128 stands for zero in the data rows.
Here are some points:
[194 170 217 135 144  39 150  61 105 122 127 149  70  74 140 164]
[ 71 139 182 126 142 121 111 144 181 152 125 117 106 173 152 181]
[142 167 121 143 127 112 115 105 101  92 103 134 118  98 113 147]
[174 146 124  95 122 161 121 122  98 149 135 135 112 113 154 109]
[120  93  73 137 138  98 130 135 138 168 154 125 143 175 115 112]
[135  67 136 150 111 107 148 170 104 151 185 117 104 183 136 104]
[150 125 147 147 141 128 151 122 151 115 148 131 108  79  86 110]
[ 95 131 189 149  99 118 137 130 132 104 139 119 139 137 119 206]
[100 185  86 104 113 163 107 143  88  91  99  90 106 119  88  79]
[140  97 101 114 143  96 191  82 132 148 135 129 138 158 140 124]
[153 131  99 147 125 159  96 106 120 118  97 129 107 115 147 145]
[149 118 150 150  87 189 108 106  88  79 101 119 158 117 119 107]
[111 146  91 125 135 208 127 116 110  83  51 134 165  78 105 119]
[101 143 154 148 122 144  80 130 108 116 112 111 123 150 143  98]
[159  58  98 184 122  86 174 139 126  93 165 140 147  86 173  98]
[ 92  96  89 121 144 114 135 160 155 149 155 125 146 140 117 102]
[120 149 134 125 137 161 107 110 134 142 106  99 116 149 133 126]
[133  91  64 168 138 150 146  99 145 114 150 148  97  70 130 117]
[ 53 142 154  61  66 172 164 165 140 129 103 150 186 143 177 160]
[122  63 141 142 102  92 151 132 165 138 135 157 161 125 108 162]
[ 85 152 145 122 145 152 107 120 152 132  95 128  76 126 152 130]
[ 99 125 119 134 168 108 130 108 207 149  83 140 118  97 131 154]
[103 180 159  68 103 226  25 176  71 144 103 133 114 146 239 147]
[159 120  79 140 140 153 114  78 159 129 144 134 113 124 121 117]
[137 101  54 147 145 133 145 103 180 147 151 175 127  73  62 119]
[155 148 141 144 149 133 108  57 145 136 116 164 103 102 156 154]
[ 98  87  73 151 150  80 184 128 145 148 165 141 141 173 151  95]
[116  94 137 142 127 125 114 153 170 174 125  93 134 137 139 107]
[122 140 136 148 128  91 105 142 121 100 149 129 145 118  99 135]
[115 102 167 124 121  91 163 147 127 145 137 146 143 123 114 138]
[131  94  34 149 104 200 129 140 126 101 183 106 133 109 149  82]
[146 151 133 130 114 163  98 117 110 112 123 121 106 125 120 109]
Then 12 other points, each followed by its number:
[136  91  87 170 133 179 111  94  99 114 138 122 113  80 118 104] 0
[109 132  84 126 115 219  70 156 153 120 113  99 126 173 172 104] 1
[132 126 133 127 147 124 150 144  88  96 111 117 128 127 110 111] 2
[162 140 147 124 106 167  97 156  65 135 157 105 116 150 153 104] 3
[137 129  67  95  64 233  68 156 132 144 125 117 147 164 174  79] 4
[ 76 170  86 139 117 242 166 143 120  66  48 131 160 100  96 119] 5
[131 147  87  81 164 169  91 151 126 133 127 136 119 124 152 133] 6
[145 123 112 162 171  84 154 117 143 154 176 141 108 110  81 125] 7
[146  77 134 131 118 198 189 110  64  86 167 111 182 100 101  97] 8
[101 147 109 110 111 167 132  86 138 138 119 150 164 192  59 126] 9
[149 104  66 141 173 153 115  61 171 136  95 128 202 171 114  64] 10
[127 132 152 130 136  71 167 132 111 125 163 119 101 155 107 143] 11
Which of these numbered points is nearest to each point below by angle, seen from the average point of the first points? Its number follows each.
[ 79 139 147 126 127 170  88 193 150 104 113 118 132 134 139 104] > 1
[153 119  84 123  73 161 129 137 108 146 118 144 138 108 163 102] > 4
[170  73 107 167 131 107 128 130 103  80 182 145 118  92 160  81] > 0
[130  98 135 133 127 129 154 120 104 109 139 136 156 107 114 135] > 8
[101 151  96 121 125 221  76 123 167 114  98 120 108 123 115 123] > 1
[187 139 106 137 113 156 124 157  35 134 165 118 116 129 149  86] > 3
[148  30  79 136 118  81 124 173 157 198 136  93 196 163 119  53] > 10
[131 127 141 167 171  83 153  77 163  85  93 168 115  86  90 136] > 7
[126  20 162  98 126 114 213 131  85 104 138 192 212  60 136 121] > 8
[132 150 122  78 153 124 114 112 149 140 102 128 113 106 154 119] > 6
[175 138  32 135 134  60 204 129  99 175 144  88 130 128  61  34] > 7
[135 162 106 140 120 208 130 107 128 101  65 146 118 114 100 124] > 5
[129 131 159 112 124 143 141 151  64 142 145 115 100 137 141 123] > 3
[135 132  85 146 127 150 102 121 139 117 159 124  78 117 146 119] > 0
[124 137  66 136 139 144 135  78 184 142 138 133 113 111 132 120] > 10
[168 104  29 139  82 254  92 175  39  66 134 101 126 142 186  26] > 4
[152 128  59 128  80 227  98 193  48  73 114  91 168 125 174   6] > 4
[102 107 219 105 123  62 178 151 148 153 143 136 145 128 108 176] > 11
[136 165 141 148  94  76 179 158   7  84  96 121 141  61 116 128] > 2
[152 176 159 133 179  30 116 118 182 194 173 102  79 118  46 142] > 7
[173 191  76  97 105 163 102 178  39 142 137  92 118 163 165  78] > 3
[141 129 148 120 146 126 128 173 138 110  71 144  93 123 139  35] > 2
[106 168  83 124 126 195  86 153 153 171  85 110 136 169  98 124] > 1
[191 126 121 139 139  99 191 107  95 143 167 131 116 105  90 106] > 7
[106 120 205 156 148  83 149  41 205 135 138 165 145  79  44 189] > 7
[ 80  99 106 156 128 124 117 172 124 127 126  85 155 165 127 102] > 1
[ 98 184 174 121 123 159  59 141 129 139  83 103 143 134 129 138] > 1
[162 164 156 132 122 113 154 131  88  99  91 144 113  88 121 154] > 2
[124 127 124 134  88 136 160 145  31  98 100 114 150 135 126 140] > 2
[116  99  52 102  84 234  81 164 150 143 115 112 115 194 182  79] > 4
[118  99 130 149 166 105 134 129 175 143 159 126 121 130 129 173] > 7
[127 147 158 111 111 136 124  74  86 159  90 148 146 106 119 183] > 9
[110 159  62 133 141 128 142  78 217 130 115 160 154 138 130 147] > 10
[147 122 139 133 152  88 133 119 135 145 149 102 125 114  84 131] > 7
[157 128  90 171 133 131  87 112 158 150 138 125 121 141 123 130] > 10
[253 188  87 116  93  94  70 216  84 160 141 105   9 141  93  25] > 3
[112 138 144 125 105 195 121 107 108  75  68 132 153 116 165 141] > 5
[183 151 145 153 141  96 179 112 128 131 132 132 129 105  68 130] > 7
[137 155 112 111 113 165 122 157  87 125 169 109 143 137 164 126] > 3
[109 123 135 107 118 158 148 160 133 153 131 137 150 157 142 136] > 4
[ 88 150 143 114 144 160  95 116 205 131  83 130 108 125 132 124] > 1
[ 65 118 181 116 106 147 173 139 140 136 113 121 182 172 158 160] > 9
[109 143 117 148 116 185 136  92 113 105  88 112 127 145 129 117] > 5
[132 123 245 134 137  76 148 139 135 144 127 113 102 110  88 177] > 11
[146 150  59 124 156 127 125 124 162 144 131 159 120  74  91 142] > 7
[149  94 124 131 113 155 180 158  52  86 110 123 141 174 114 116] > 2
[171 127 108 155 142  86 107 146 115 158 227 127  84 146 110 115] > 7
